The rows of D fall into several groups, which share some directions, and each row is roughly a mix of its group's hidden directions, except one row that fits no group.
D:
[[  9  64  49   8 -26 -23  11  -2   3  10]
 [ 23 -11  26 -40 -10 -10  -5 -67 -23  -7]
 [ 20 -10 -34  66  19  32   1   3  24 -15]
 [-18 -13  -5 -72  18  17  -2 -21 -25 -29]
 [ 31 -10  -3  48  16  23  20  49  11  33]
 [ -7 -39 -33  -5  36  11  -3  57   8 -28]
 [-24 -16  26 -33  -3  14  27 -22 -45 -46]
 [ 39  43  42 -10   1 -22   5 -44  -1  22]
 [ 47 -30 -30 -37  -7  -3 -29 -15  -3  41]
 [ 13  35  25  45 -28  -5 -16  44  23  25]
 [ 24  -7  22 -20  -1  26  38 -45 -47 -18]
 [-30  18  30  27  13  -2  -8  21  68  -5]
 [-10 -27   4 -55 -13 -14  -4 -43 -36  27]
 [ 35 -37 -26 -22  -4 -19  -7  27  45  36]
 [ 10  28  14  11 -35  -5 -22  65   8  30]
 [-31  43  30  -1 -28  20   4  25  -3 -51]
 [  9 -57 -34  -3  15   2 -18 -21  15  50]
 [ -9   6  21   2 -49  19 -14  47  42  26]
 [-28  48  32 -17 -16   7  -6   3 -59  -7]
 [ 18  30  45  28 -16 -31  -4   4  53   1]
 [-65 -17 -51 -17  -5  10 -12  -2   6  22]
 [  2   1 -22   8  -1 -34 -35  41  53  27]
 [-48 -23 -47   1   4  -2 -24 -16  43 -19]
 [ -2  29   7  15 -61  16 -25  43  20 -14]
 [-30   1  35  33  39  42  10 -13 -34  13]
 [-16  31  -2  -3  13   1   2  71 -17 -39]
 [ 14   5  11 -31  16 -25  -6 -22  45  59]
 [-23   7  20 -21  44  19  19 -45 -40 -23]
 [-39 -29 -22  -8  12   9 -11  48  51   2]
 [ 14 -25 -69   3 -17 -27 -27 -11  14 -23]
 [-47 -13   6  35  17 -14  -4 -55  23  21]
 [ 28 -16   7 -36   7 -41  -3 -39 -37 -35]
 [-18 -42   3   0   6  -8 -23 -27  30  62]
 [  4  19  24   4  43  18  24   5 -61 -28]
 [ 19 -35 -52 -22   7 -47   4 -21  26  -1]
 [-28  47  38  26  -5 -16  10 -52   7  -4]
 [ 36 -30 -59 -38   9 -21 -10 -13 -16  10]
 [-27 -45 -54 -37  14 -21 -15  -3 -14 -12]
 [  4  53  18 -11 -25  10 -19  59 -18   2]
 [ 21   3 -15  -6 -49 -37 -39  41  23  -1]
 [ 29 -50  -6  37 -19 -42 -18  13 -19  21]
 [ 26   3  24 -34  -9   9  -1 -50 -52 -19]
 [ 19  50  41  -8  -2 -25  -2 -47 -20  18]
 [ 17 -35 -53 -30  28  -9   3 -44 -14  -2]
 [-43 -27 -21  46  -6   5 -12  43  23 -22]
 [-37 -10 -12  26 -27 -23 -28 -10  59  16]
 [ 40   2 -11  14  41  -4  14  22 -15 -61]
 [ 26 -25 -46 -15  30 -37  -7 -41 -22  -9]
 [ 12 -54 -41 -35  18 -10   5 -23  15  33]
 [  7   4  12  40  28 -10  13 -68  22 -14]
 [-12  42   7  13  13  -4 -26  39  61   0]
 [ 19 -36 -40 -28  32 -16  -4 -51 -13  10]
 [-42  49  28   0  31  43   7 -12  14   6]
 [ 42 -17  16  -6  21 -45  -1  32 -16 -45]
 [-14  -3 -30  16  24 -31  11 -21  69   4]
 [-48  30   0 -40   8  -5  -8   5  39 -40]
 [-22 -49 -52  -5  -9   2 -16 -24  40   6]
 [  5 -34 -51 -14  29 -31  -8 -45 -10 -15]
 [-63  -8  27  20  25  27  21  22   0 -25]
 [-13 -59 -46   7  13  -8  -2  -8  24  39]
 [ 45 -54   8  10 -14 -17 -22 -12 -43  -7]
 [  0 -31 -37 -31  26  11  -4 -27 -37 -44]
 [ 11 -30 -24  -9  57  14  16 -31 -42  -5]
 [  6  41  50   4 -26   1   3  56  -2  -2]
 [-39 -52 -35   5  -7  20  -7  -2  46  12]
 [ 23 -32 -17 -29  33 -19  14 -57  20 -12]
 [  7 -28 -58 -21   3 -25   2 -48  22 -13]
 [ 59  33  36  -1  -6 -20   8 -36   2  21]
 [-11 -38 -66  22   3  15   0 -30  23 -11]
 [ -8 -15 -34 -44  10  -1 -19  55  37   1]
 [ 33  31  -2  11 -31 -20 -28  62   8  -2]
 [ 19  12   8  10  19  18  34 -37  48  45]
 [-34  46   2 -24   6  10 -23  15 -10  58]
 [ 32  36  34   4  11  -7   4  32 -11 -57]
 [-35  21 -48   4  21   2  -5  10   3 -60]
 [ 46 -23 -48  45   1  -6  -7  19   0  28]
 [ 23  40  39  14  12 -21  28  37  36  15]
 [-44  42   9 -20 -18  -5 -29  40 -33  14]
 [ 40 -20  26  32 -16   3 -14  54 -34  -2]
 [-48   4  36  11  32  47  23 -20 -16  -7]
 [-29 -17   9  39   6  61   1  39  -4   8]
 [ 37   9  25  33  -6  14 -18  40 -21  50]
 [-25 -10 -14  -7 -33 -34 -22 -34  56  13]
 [ 19  46  21 -15 -15 -46  32  22   7 -34]
 [  6  45  28 -38 -38 -15 -23 -40   2  -6]
 [ 22  38  15  20  19 -30 -10 -54  24  28]
 [ -2 -42 -13  -6   7 -21  15 -66 -34  -1]
 [-36 -22  -3 -23  27  40  28 -32 -21 -37]
 [  3 -38 -17 -19  28   3  24 -67 -13  -6]
 [  4   4  13  41 -14 -34 -26  10  56 -32]
 [-64  -4 -42 -20   5  32  -2   7  16  22]
 [ 10 -18 -28 -22  29 -41  -1  -2 -24 -58]
 [-14  65  33  -7 -11  -6  -2  28   0 -41]
 [ -4  31  18  -6 -12  -8 -21 -46  23 -60]
 [ 59   7   6  30  23 -18  16 -36   7 -36]
 [  8 -48 -27 -14  38 -30  -7 -38  -1  32]
 [-51  25  20  30 -18  30  -4  38 -27 -15]
 [-12 -67 -55 -14   7  -9  -3   0   5  12]
 [-61   9 -39  26  17   8  16 -20  32  -5]
 [ 50   9  10   2  -7 -54 -16  -3   0  48]
 [ 39 -20 -21 -27  23 -52  -3 -34  -6  26]
 [ 24 -17 -44  57  28  -4   3  13  11 -31]
 [-28 -18 -36  -5  16  16  51 -16  30 -38]
 [  8  70  35  22 -16  14  -9  25 -15 -12]
 [  2 -25 -45 -15 -21  18  -9  43 -35  37]
 [ 49 -40  49  -1 -12  29  -8   6  -9  25]
 [ 28  -5 -39  24  12 -26 -25  21  58   1]
 [-27  16  51  13 -14  37   4  53   5  10]
 [-44 -17   5   0  25  -6  -1   7  47 -54]
 [-40   1 -15 -22 -10  21  -1  49 -46  28]
 [ 27   4  10 -11 -35 -39 -35  -2  26  50]
 [-30  42   6  21 -10  13  17  38  27  48]
 [ 18  64  25  46 -11 -15 -18  -6  -4  14]
 [ -2  -7 -17  10  17  16  25 -39  50  50]
 [ 23 -35 -59 -22   4 -39  -6  16   6 -26]]

Here is one row of each group, with its name. Which group are the others in?
[-42 -24 -39   1  38  -6  -4 -41  -1 -34] : <72>
[-33 -25 -64  -6  21   0  -9 -31   7 -29] : <70>
[-13  21  30  11 -30  16  10  69  19 -13] : <26>

[-23 -41 -28  14  50  28  16 -35 -16  -2] : <26>
[ -8  21   6 -30  11  18  32  43 -48  34] : <70>
[  0 -29 -45  35  -7 -13 -22  38  36  25] : <72>
[ 19 -34 -43 -11  21 -17 -10  -9  44  43] : <72>
[-63  49  -2 -31 -20  -5 -10  -9   8 -12] : <70>
[ -8 -62 -27   8  25  -3  17 -33  28 -24] : <72>
[  6 -16  16   0  16   1  29 -74 -25 -22] : <72>
[ 26  12  18 -16 -40 -29 -14  22 -24  55] : <72>
[-19  28  55 -22 -31 -27  -5  33  27   5] : <26>
[ 27  59  32   6  -4 -15  10 -31  -8 -39] : <70>
[ 36  -1   5  -1   1  15  11 -78 -20   3] : <70>
